128 stands for zero in the data rows.
Some points, one per row:
[158 179 132 102  99 126 168 177 108 103 112  73 110 116 185 160 154 158 142 137 101 160 127  99]
[168 188 117  82  88 103 181 210 114  58  86  27  84  96 227 204 132 179 158  89  61 163  73  74]
[174 172 121  55  59 188 132 143  49 142  80 145 171  99 142 133 164 169 201 125  81 164 100 159]
[169 195 135 121  97 135 108 135 111 152  90 177 128 106  49  97 150 139 163 100  53  96  76 158]
[156 201 124 133 100  83 144 183 181  55  62  60  96 111 156 202 128 132 115  41  74 132  98  82]
[107 101 124 146 173 141 134  82 126 139 193 127 137 135 125 101 103 135 114 177 183 132 183 114]
[126 122 129 122 131 133 128 130 107 125 148 105 119 118 148 130 138 128 116 157 141 138 139 112]
[164 170 124  35  82 215 161 119  30 103 144 118 175  76 201 134 173 255 204 221 141 209 184 117]
[ 40  15 101 206 229 123 152  87 181 134 255  70  91 181 184 110  40  84  27 192 255 175 236  46]
[108 101 106 127 157 126 160 127 149 105 178  42  90 127 205 153  88 117  75 166 179 169 171  74]
[100  74 116 129 146 243 160  73  60 163 243 187 174 144 171  61 133 212 172 255 229 179 254 134]
[ 84  54 111 136 180 170 102  52 102 171 232 182 176 147 106  71  87 158 118 235 235 151 207 125]
[169 178 149 117  89  96 103 184 120 142  64 131 105 124 109 139 167  77 158  51  53  90  44 145]
[143 155 134 110 119 105 124 143 122 115 106 102 120 123 120 132 124 119 139  92  94 123 109 115]
[103  98 130 169 167  92 119 129 172 142 151 138 105 145  89 122 122  90  80 112 147  99 135 131]
[157 134 114  72  94 175 165 120  60 128 144 125 156  98 162  96 142 219 175 192 133 161 162 135]
[118  98 147 159 118 175  70  93  78 220 149 255 182 158  39  46 158 119 187 183 145  83 129 194]
[159 179 150 117  82  80 121 189 131 108  45 117 104 125 117 182 156  94 162  41  53 101  43 129]
[163 161 136 104  98 128 122 129 111 140  84 151 139 113 107 124 139 141 163 115  75 112  85 160]
[135 165 122 165 140  34 142 157 210  87  90  48  83 131 122 181  87  61  43  40 105 117 113  85]
[134 145 138 118 120 113 143 143 144  99 102  71 119 125 182 182 138 100  96  73 111 132  99 114]
[118 118 146 139 138 120 119 128 141 141 109 142 123 136 110 121 136 101 101 128 117 106 103 164]
[122 108 149 135 116 191  89  86  60 213 146 255 184 146  45  42 172 147 199 174 138  93 126 218]
[107  83 103 137 185  78 158 106 185  74 162  39  83 118 166 159  93 107  28 147 183 157 167  76]
[180 166 139 122  74 129 106 158 112 139  46 163 118 120  93 132 170 113 178  75  62  90  57 163]
Here are 18 more points, each followed by its number:
[150 150 115 101  87 126 162 191 103  88 100  64  99 117 216 167 138 156 138 111 111 149 114  88] 0
[100  95 116 150 165 107 145 124 165 114 164  50 102 134 163 154  68  97  67 130 153 143 155  80] 1
[139 135  93  75 105 117 215 191 122  30 139   0  74 114 255 218 122 167 100 142 157 214 186  29] 2
[134 118 126 141 141 102 124 145 153 134 122 123 107 135 120 131 120  96 129 105 127 110 124 135] 3
[100  95  89 112 168 106 204 146 171  32 170   0  86 111 255 200  91 161  17 157 192 204 233  49] 4
[170 214 143  96 104  87 159 178 177  48  66  55  69 111 182 218 136 118 110  64  59 131  75  74] 5
[108 118 130 144 145 118 117 101 164 118 143 146 145 145 106 108 135 110 127 118 162 126 138 121] 6
[182 227 150  45  59 141 134 172  85  57  44 143 150  96 151 180 188 211 206 108  51 142  90 133] 7
[170 183 129 109  79  91 153 200 148  80  60  49  73 111 172 194 143  97 136  54  64 126  71  83] 8
[100 103 104 141 150 106 191 148 189  47 159  26  82 127 231 177  96 148  66 144 176 177 210  56] 9
[100  87 108 155 175 118 116  90 157 134 167 131 135 131 120 119 110 110  61 137 183 135 165 129] 10
[137 184 120 131 109  82 121 171 181  87  79  89 117 108 131 172 136 121 132  40  64 124  78 104] 11
[105 120 113 154 136 110 114 135 162 120 135  98 101 135 136 121  93  98 110 114 133 133 134 114] 12
[111 110 128 123 140 129 132 118 126 123 150 128 130 138 144 141 112 133  94 158 142 158 159 114] 13
[113  97 114  96 134 168 163 117  88 116 192  84 132 119 196 128 105 179 128 189 184 186 201  87] 14
[157 172 125  81  99 131 163 160 109  85 105  98 128 112 184 164 166 173 140 155 109 158 126  98] 15
[154 180 143 105  81 110 137 179 118 105  69 103 106 120 135 166 144 135 163  70  67 130  82 125] 16
[147 173 126  87 107 111 147 149 126  68 108  61 114  94 168 181 123 168 123 132 101 163 121  86] 17
Which of these numbered points is nearest to each point below, ignoring the 3 directions in which the first points spread most? Its number follows each.
[174 196 120  91  81 135 132 169  99 114  65  91 128  92 142 173 138 164 162  81  60 129  70 133] > 1
[143 134 103  57 106 143 197 159  86  91 125  38 122  92 232 167 117 204 128 156 129 196 166  68] > 14
[131 105 108 125 135 170 119  95 101 165 156 177 165 134 106  69 147 151 160 168 166 108 153 160] > 3
[137 124 157 105  92 157  95 115  46 198 128 220 161 139  79  79 174 111 201 150 106 104  95 195] > 14
[155 122 137 107  97 214 100  82  68 157 127 255 185 123  84  68 186 204 209 198 136 111 143 185] > 7
[134 128 129 127 121 170 147 110 111 122 150 148 145 128 154 111 147 185 183 183 146 146 184 127] > 9
[137 146 168 114 120 161 133 101  92 145 143 152 138 148 123 109 139 109 155 162 115 140 109 136] > 5
[150 188 156 160  97 105  71 137 152 153  47 229 149 138   9 107 154 102 183  36  35  48  47 197] > 11
[174 188 115  52  80 144 191 164  95  50  99  48 125  75 219 189 158 255 149 154 112 181 165  86] > 4
[ 89  78 134 214 195  92  32  58 161 223 156 255 172 152   0  39 109  32  90 110 158  33  89 203] > 10
Now 18 new points, numbered from 0 again:
[145 151 151 117 100 114 118 159 135 116  79 120 100 121 121 143 153 101 159  94  56 109  74 134] 0
[ 90  70  96 107 166 121 186 127 151  59 178  22 114 133 245 171  86 149  52 182 191 199 206  55] 1
[107 112 119 130 148 122 133 123 144 111 155  88 120 125 159 134 110 126  64 146 152 150 157  89] 2
[118 130 104  66  97 237 178  92  40  94 194 125 193 123 224 112 142 255 185 235 193 218 242 109] 3
[115  98 152 198 159 129  80  73 169 215 138 247 135 177  20  60 134  54 124 112 120  45  98 203] 4
[132 109 135 120 134 139 113 129 107 160 113 153 151 123 103 109 156 116 150 116 116 111 102 150] 5
[ 76  27  94 164 180 143 140 106 129 149 221 103 128 148 168  96  71 115  70 190 240 169 234 104] 6
[156 157 141  91  87 150 118 125  92 141  89 177 157 117 105 113 167 171 192 142  92 117  94 166] 7
[176 193 136  72  64 129  94 148  68 159  30 189 197  88  80 135 184 155 222  72  31  88  24 201] 8
[150 144 145 114 118 131 110 121 119 138  93 146 125 112  98 121 134 148 142 128 101 102 104 136] 9
[137 150 137 138 108 101 111 143 160 128  72 132 121 121  92 138 129 100 122  60  88 103  71 141] 10
[131 145 136 121 108  95 157 161 159  92  86  89 115 114 145 158 140 135 133 105  96 115 101 120] 11
[132 144 142 180 134  91  65 117 160 192  78 211 127 145   0  79 131  53 153  63  71  31  56 199] 12
[115 118 143 164 132 126  86 132 115 174 136 197 146 151  68  91 145  86 151 124 123 100  98 169] 13
[148 172 115  95 117 141 149 129  95  93 117  78 145 103 172 159 113 170 140 134 112 165 127 106] 14
[100  80 123 173 178 114 128 115 156 159 178 143 118 142 108 104 114  81  85 142 177 129 161 134] 15
[143 144 157 160 116 133  79 103 119 189 102 247 154 145  10  90 153  99 161 115  88  68  70 187] 16
[136 141 115  95 115 138 145 150 105 114 112  86 122 106 159 151 112 152 121 123 106 151 122 121] 17
Which of these numbered points is nearest to each point below, ignoring the 3 directions in which the first points spread most? Its number follows each.
[107  74 121 149 178 168 113  56 121 171 201 185 160 141  98  61 100 137 100 206 193 115 174 159] > 9
[107  64 126 128 163 152 135  98 110 151 168 134 146 131 135 113 125 131 115 185 184 144 172 120] > 5
[ 86  76 124 144 169 130 117  94 119 157 166 143 127 139 105 103  93  98 100 150 162 134 161 141] > 17
[ 64  34 137 199 203 105  92  73 185 179 190 181 120 176  74  83  82  36  54 147 194 102 146 147] > 1
[105  96 117 130 161 118 155  98 152  99 157  62  91 128 157 136  75 148  85 150 171 161 196  88] > 9
[ 91  60 118 164 170 149 101  73 116 191 182 196 159 157  70  54 109  98 128 151 187 103 147 167] > 5
[108  96 130 179 178 107 108  99 161 170 163 176 121 161  74  87 102  86 131 111 151  88 139 153] > 12
[124 102 130 119 128 181 143 129  92 124 156 119 122 127 179 116 130 130 158 176 133 158 149 134] > 0
[126 162  98 117 125 110 177 151 172  45 142  19 106 124 220 199 101 157  94 101 149 192 143  38] > 3
[ 94  87 116 159 160 129 114 118 135 134 186  93 119 136 139 108 101  96 104 153 174 146 167  98] > 13
